One turn moves every row onto another: examples first, then more rows asked
k_436: -6, -2, 12, 17, -9, -2, 18, -3, -31, -11, 2, 22, 6, 18, -17
k_358: 7, 0, 6, -6, -6, 5, 2, -8, 6, -20, -1, -2, -4, 3, 13
k_913: -17, -1, 17, 21, 1, -12, 14, -4, 13, -18, 4, 14, -7, -9, -20
k_333: 11, -1, 15, 0, -7, -18, 14, 8, -14, -13, -7, 25, 17, 18, 5
k_377: 20, -4, 13, 9, 17, -8, 1, 11, -9, -14, -13, 18, 9, -6, 12
k_187: 7, -8, 27, 10, -10, -22, -2, 5, 9, -24, -9, 22, -11, -3, -1
k_203: -13, -1, 11, 1, -12, 13, 0, 13, 4, -18, -11, 16, -17, -5, 8
k_350: -7, -10, 25, 5, -20, -9, -6, 19, -4, -22, -15, 20, -11, 4, -5
k_893: 19, -2, 4, 11, -5, -9, 29, -3, -10, -9, 4, 17, 10, 5, 4
k_253: -29, 9, 14, 10, 14, -13, 15, 6, -17, -15, -7, 18, -8, -7, -21
k_386: -13, 1, 10, 5, 22, -12, 3, -14, -23, -12, -2, 19, -18, 4, 6
k_617: -17, 5, 1, 8, -12, -13, 19, -23, -5, -15, -10, 6, 11, 5, 2
k_341: -3, -4, -7, 4, 1, -8, 11, -4, -2, -15, -20, -8, 4, -6, 14
k_400: 15, -15, 9, 2, 1, -8, 5, 20, -22, -17, -9, 9, 16, 2, -5
k_145: 5, -13, 19, 13, -14, -22, 18, 5, 1, -20, 2, 20, -12, -14, -14
k_911: 9, 1, 20, 13, 0, -19, 13, -7, -28, -18, -3, 34, -3, 14, -5
k_867: -6, -3, 17, 13, -7, -2, 1, -7, 20, -19, 0, 9, -13, 6, 2
k_272: -30, 1, 12, 11, 3, -11, 7, -21, -24, -14, -13, 18, -2, -5, -7
k_163: 2, -1, -8, 13, 21, -9, 8, 2, -17, -20, -6, -7, -10, -6, -4
k_242: -24, 1, 11, 9, -4, 3, 14, 16, -3, -17, -7, 21, -11, -20, -15
k_577: 14, -13, 14, 15, 9, -9, 4, 6, -36, -21, -5, 18, -4, -2, -15
k_340: -16, -9, 4, 7, 16, -5, -1, -2, -21, -13, -23, 4, -10, -16, 6
k_686: -9, -14, 17, 7, -24, -9, 14, 19, -12, -19, -4, 18, -12, -7, -18
k_179: -6, 8, -8, -2, -3, -3, 11, 3, -11, -23, -4, -4, 21, -1, -5
k_456: -6, -4, 22, 15, 13, -1, -10, 11, -30, -15, -14, 23, 5, 7, -9
k_895: -21, 11, 10, -10, -1, -7, 6, -13, -16, -14, 0, 23, 13, 9, 6
k_385: -15, -1, 16, 7, 1, -15, 17, -18, 5, -12, 10, 5, 2, 12, -12
k_573: -7, 9, 5, -3, 7, 8, 1, 16, -16, -23, -19, 11, -14, -16, 5

k_272 -> k_340
k_577 -> k_400
Where do these go?
k_686 -> k_350
k_253 -> k_573
k_377 -> k_893
k_895 -> k_386
k_203 -> k_867

